Some points, one per row:
21|22|13|17|16|20|21|23|19|14|24|23|30|32|18|26|18|23|31|27|24|24|21|21
28|22|18|39|3|23|20|22|28|24|21|22|21|23|6|4|0|0|0|0|0|0|0|0
26|22|24|24|27|26|24|24|24|20|22|22|23|25|24|19|0|0|0|0|0|0|0|0
18|26|4|13|7|41|16|17|6|9|4|21|40|33|15|36|21|28|31|44|14|24|15|17
26|19|23|24|25|19|19|21|21|25|23|23|28|24|21|17|23|18|22|23|23|15|18|27
26|20|23|21|27|29|19|22|21|22|19|23|32|28|22|19|29|16|27|22|23|12|18|23
17|8|28|34|23|16|29|34|24|21|27|22|21|11|9|12|21|16|27|16|16|22|26|22
13|9|27|19|33|22|16|28|18|29|23|24|18|17|19|7|22|14|17|20|21|17|21|15
29|25|19|10|26|37|19|21|30|30|12|29|21|31|25|19|27|20|20|32|22|14|23|19
27|23|18|9|23|23|31|23|33|36|24|29|14|22|26|18|21|23|17|31|19|32|32|28
20|10|27|26|24|13|17|25|17|20|25|20|29|25|13|9|19|14|26|12|20|9|14|24
25|18|23|19|26|24|17|17|25|27|20|21|30|26|23|15|24|13|23|26|22|13|21|25
25|22|22|21|21|27|22|20|26|27|11|27|22|19|24|12|23|21|19|22|26|18|20|16
33|30|28|18|29|45|22|27|29|15|9|27|22|33|35|29|32|33|24|22|19|18|17|17
41|39|22|15|24|41|28|21|27|20|7|28|17|30|38|35|29|28|0|0|0|0|0|0
21|20|28|40|19|13|31|33|21|13|35|14|22|0|0|0|0|0|0|0|0|0|0|0
17|22|4|13|11|25|21|18|19|13|34|24|30|34|13|41|25|29|30|43|13|38|28|29
15|16|31|29|34|30|29|33|21|12|21|10|35|21|27|19|23|24|27|4|13|17|15|7
37|35|44|34|16|29|9|19|15|32|21|15|24|22|29|30|26|25|10|7|27|15|14|30
15|29|18|18|23|19|24|21|29|34|26|23|6|16|22|15|12|29|17|29|28|33|36|22
17|35|30|19|22|22|18|14|29|38|19|23|16|15|27|21|16|30|12|36|24|16|30|28
19|14|28|17|24|30|12|38|28|23|22|26|17|28|5|11|21|24|0|0|0|0|0|0
25|24|25|22|22|23|24|20|24|26|21|24|21|23|24|22|22|23|21|26|22|23|24|25
27|31|31|45|18|14|37|28|30|16|27|21|9|13|33|34|21|26|16|6|27|37|24|26
20|20|17|15|23|16|22|36|30|34|22|38|11|23|22|22|16|41|15|19|15|43|38|19
18|13|27|29|23|19|27|31|24|23|25|23|20|15|13|13|16|12|21|12|12|17|20|17
37|35|24|18|26|28|23|22|30|18|7|27|19|25|38|27|29|24|23|23|30|12|15|18
Then 24 other points, each followed by its number:
34|29|26|22|30|44|23|25|26|16|7|23|26|31|32|32|34|34|24|24|20|17|17|14 0
22|30|14|16|24|35|32|25|23|25|19|33|29|28|3|6|6|4|5|5|5|4|6|5 1
23|26|22|21|30|28|24|17|33|32|21|33|16|29|35|17|23|31|10|30|16|15|18|16 2
17|12|24|27|25|14|22|27|28|31|30|24|19|20|13|12|14|20|22|20|23|21|29|23 3
22|27|29|45|18|6|30|25|23|19|33|17|21|13|23|35|17|22|23|12|26|39|23|28 4
13|10|11|8|24|48|17|33|35|32|25|33|18|37|5|-1|17|22|11|38|28|30|32|16 5
19|24|10|15|22|24|13|17|22|19|22|24|38|32|17|24|21|0|0|0|0|0|0|0 6
16|21|24|27|35|25|10|19|22|17|44|13|28|45|21|11|30|13|28|34|8|3|45|42 7
19|8|26|14|31|30|11|26|13|25|22|21|40|31|10|-5|25|6|27|33|19|0|16|24 8
17|20|18|20|21|21|19|24|19|20|27|23|29|27|17|25|20|23|26|29|21|24|25|25 9
13|8|25|23|24|15|19|27|25|32|30|26|21|18|13|9|17|21|22|18|22|19|30|21 10
16|19|20|19|15|19|16|25|31|34|24|21|25|21|16|24|23|18|28|18|35|2|26|19 11
34|30|27|32|21|23|32|27|27|21|16|21|16|16|31|21|21|16|18|8|20|12|14|19 12
24|19|25|14|35|20|26|36|17|20|22|24|24|19|17|15|20|22|17|25|27|20|22|22 13
26|22|28|36|27|20|26|26|23|19|31|22|12|23|26|28|27|29|26|16|25|30|26|20 14
31|23|29|37|28|27|24|29|17|3|23|15|31|28|27|34|34|0|0|0|0|0|0|0 15
28|34|31|33|21|31|31|21|40|20|17|13|7|27|40|36|25|24|28|16|25|33|18|26 16
27|24|21|18|22|30|21|24|23|22|15|25|23|27|27|22|22|23|20|30|22|19|19|23 17
25|25|25|37|19|16|30|28|22|16|32|21|20|0|0|0|0|0|0|0|0|0|0|0 18
23|23|16|21|21|20|21|25|20|26|25|20|31|16|14|17|20|17|22|25|19|18|16|16 19
21|25|35|21|29|25|21|2|31|44|24|40|17|18|37|7|11|30|26|22|22|20|34|15 20
23|19|20|14|23|29|17|24|21|26|26|24|25|30|18|21|24|20|25|29|23|17|22|24 21
17|31|5|13|9|27|22|19|12|13|30|28|28|26|8|36|15|29|25|35|9|35|17|15 22
18|20|17|19|20|16|23|23|24|18|20|27|24|27|21|16|14|22|27|21|27|23|23|20 23
Which three of these numbered points are nearest to each point below by angle, seen from the average point of the first points? Their numbers follow each, nearest first.
25|13|26|10|29|29|13|18|22|21|14|21|45|29|14|8|31|8|30|27|23|-2|15|27 > 8 21 7
34|35|30|26|22|29|32|19|31|24|15|21|10|20|39|31|23|28|15|22|22|28|22|21 > 16 12 0
20|22|21|19|23|24|20|19|22|26|22|25|23|25|24|18|24|19|21|25|24|17|25|24 > 21 9 7
20|16|25|27|22|13|24|30|25|28|29|22|18|19|17|16|15|20|22|20|24|24|25|25 > 3 10 4
25|21|24|41|11|19|23|24|21|17|39|27|13|21|0|0|0|0|0|0|0|0|0|0 > 18 1 6
18|23|20|26|7|16|13|24|29|37|26|22|26|23|11|17|15|12|25|14|27|1|22|16 > 11 10 3
17|22|18|18|21|22|21|25|20|21|26|25|23|25|19|25|20|27|24|27|21|27|26|22 > 9 22 23
29|32|21|28|16|30|20|23|36|22|14|14|25|9|25|32|20|8|11|21|18|17|12|17 > 12 16 15
22|19|23|16|32|19|24|33|17|22|24|23|25|20|17|16|20|22|19|27|25|21|23|23 > 13 9 3
18|21|26|44|16|2|34|27|19|14|37|15|21|0|0|0|0|0|0|0|0|0|0|0 > 18 1 15
15|24|20|24|35|6|22|41|22|34|11|-5|27|11|3|16|31|12|13|17|30|24|20|5 > 19 13 3
14|14|22|21|26|22|17|26|18|29|28|25|26|22|15|8|22|20|26|20|22|19|29|20 > 10 3 8
36|34|28|19|34|51|21|28|28|14|7|26|21|33|38|30|34|35|25|21|19|15|14|13 > 0 17 16
42|26|37|24|39|31|21|26|25|11|12|9|27|26|29|21|49|6|4|6|7|5|5|5 > 15 6 12
37|31|29|30|22|23|34|26|30|24|13|21|17|22|41|28|28|21|23|11|26|16|18|25 > 12 16 0
22|27|30|18|28|26|19|-2|28|43|23|38|21|14|33|7|11|30|26|22|22|20|34|15 > 20 2 10
27|20|30|29|25|26|25|23|22|11|29|8|28|30|19|15|26|12|30|12|28|11|14|25 > 7 8 15
22|23|23|19|23|29|18|27|19|27|16|24|25|27|23|18|25|0|0|0|0|0|0|0 > 6 15 1
41|36|27|22|28|44|28|24|28|14|9|26|17|30|40|33|34|26|21|15|22|21|14|15 > 0 16 17
22|22|28|18|20|29|25|35|15|18|28|22|26|25|25|11|26|22|20|12|27|23|18|18 > 13 14 8
23|21|22|14|28|27|20|19|26|30|18|28|26|25|20|15|22|18|20|32|24|11|24|23 > 21 8 17
18|20|19|22|21|18|24|26|21|17|23|24|24|26|20|19|17|22|27|17|25|24|23|20 > 23 9 3
21|33|8|14|25|37|36|24|25|27|17|36|31|29|0|0|0|0|0|0|0|0|0|0 > 1 6 18
18|20|17|20|20|17|20|22|20|26|26|24|25|23|20|22|20|23|22|31|21|27|26|24 > 9 23 21
17|19|11|16|16|24|16|24|12|18|31|23|37|35|10|30|25|23|32|33|16|24|22|22 > 9 22 21
29|30|20|16|22|36|22|23|25|21|12|26|21|27|32|27|24|27|20|35|21|22|19|21 > 17 0 2
30|38|23|36|17|23|33|19|37|5|24|11|23|24|40|41|33|0|0|0|0|0|0|0 > 15 6 12
19|16|22|6|38|29|22|27|18|23|28|34|18|15|13|15|10|38|34|22|23|23|16|17 > 13 23 10
33|29|40|34|19|25|10|21|16|28|22|15|27|22|26|26|26|21|15|5|21|12|11|23 > 12 15 4
26|24|27|40|20|14|27|21|22|17|30|18|27|18|22|26|13|17|18|9|20|30|17|21 > 4 14 12
17|19|30|55|16|-3|33|29|16|8|45|10|28|12|20|36|17|21|31|1|26|44|18|31 > 4 14 3
19|23|21|24|34|12|21|36|21|29|13|1|31|15|9|18|31|12|17|18|29|20|18|11 > 19 13 11
30|22|24|17|14|31|23|17|28|27|11|31|22|15|34|21|26|28|25|26|27|25|20|28 > 17 16 20
36|30|28|23|26|37|26|23|28|17|13|25|19|29|36|31|32|23|24|18|21|22|16|11 > 0 16 17
18|10|15|16|25|42|20|31|30|24|27|25|25|33|9|-1|13|17|8|29|22|23|24|12 > 5 8 1
22|25|22|24|23|23|21|24|21|24|24|28|25|24|26|19|22|23|23|25|20|23|21|22 > 9 17 21
22|21|26|26|25|25|20|28|22|20|25|24|21|25|22|22|23|24|24|17|24|24|24|20 > 14 4 9
14|6|23|18|29|21|15|34|19|27|27|25|22|18|11|5|19|24|25|16|24|17|30|17 > 10 3 13
16|14|24|22|26|23|18|26|20|29|28|25|26|21|14|9|20|21|24|19|23|17|29|20 > 10 3 8
33|15|24|19|37|24|15|17|21|18|20|18|30|28|0|0|0|0|0|0|0|0|0|0 > 1 18 6
24|27|25|27|21|26|25|30|22|18|23|22|22|0|0|0|0|0|0|0|0|0|0|0 > 18 1 6
15|12|16|10|24|18|10|22|13|31|26|22|34|30|13|11|25|22|26|35|22|19|26|24 > 21 9 8
25|23|25|19|27|23|21|22|19|25|24|28|23|28|23|22|23|24|24|24|25|21|25|20 > 21 9 17
25|28|23|24|26|28|24|19|35|28|19|27|18|23|33|21|24|26|11|30|18|17|18|17 > 2 17 20
21|21|26|19|32|28|21|26|24|31|24|17|26|18|27|24|21|22|17|22|30|24|23|24 > 13 21 17
23|15|23|9|32|37|12|26|20|26|14|27|30|34|16|8|28|19|26|25|21|4|0|0 > 8 6 1
24|26|24|25|21|27|24|28|22|20|22|22|23|6|6|5|6|5|5|5|6|4|5|6 > 18 1 6
41|21|42|24|43|31|16|26|21|12|13|6|30|28|23|15|54|0|0|0|0|0|0|0 > 15 6 18
17|16|22|19|24|20|18|23|20|27|24|25|26|24|0|0|0|0|0|0|0|0|0|0 > 1 18 6
28|19|46|28|40|26|28|23|41|42|11|32|1|9|36|-3|19|15|5|8|33|9|30|21 > 20 12 2
32|37|14|0|26|37|17|24|33|15|6|30|17|30|35|24|22|34|21|15|17|21|12|9 > 0 17 2
26|25|36|38|26|15|32|25|27|21|14|22|-7|10|19|0|0|0|0|0|0|0|0|0 > 18 1 12
17|27|22|15|21|20|28|23|31|42|22|39|1|13|24|20|7|33|8|33|24|36|43|18 > 20 2 3
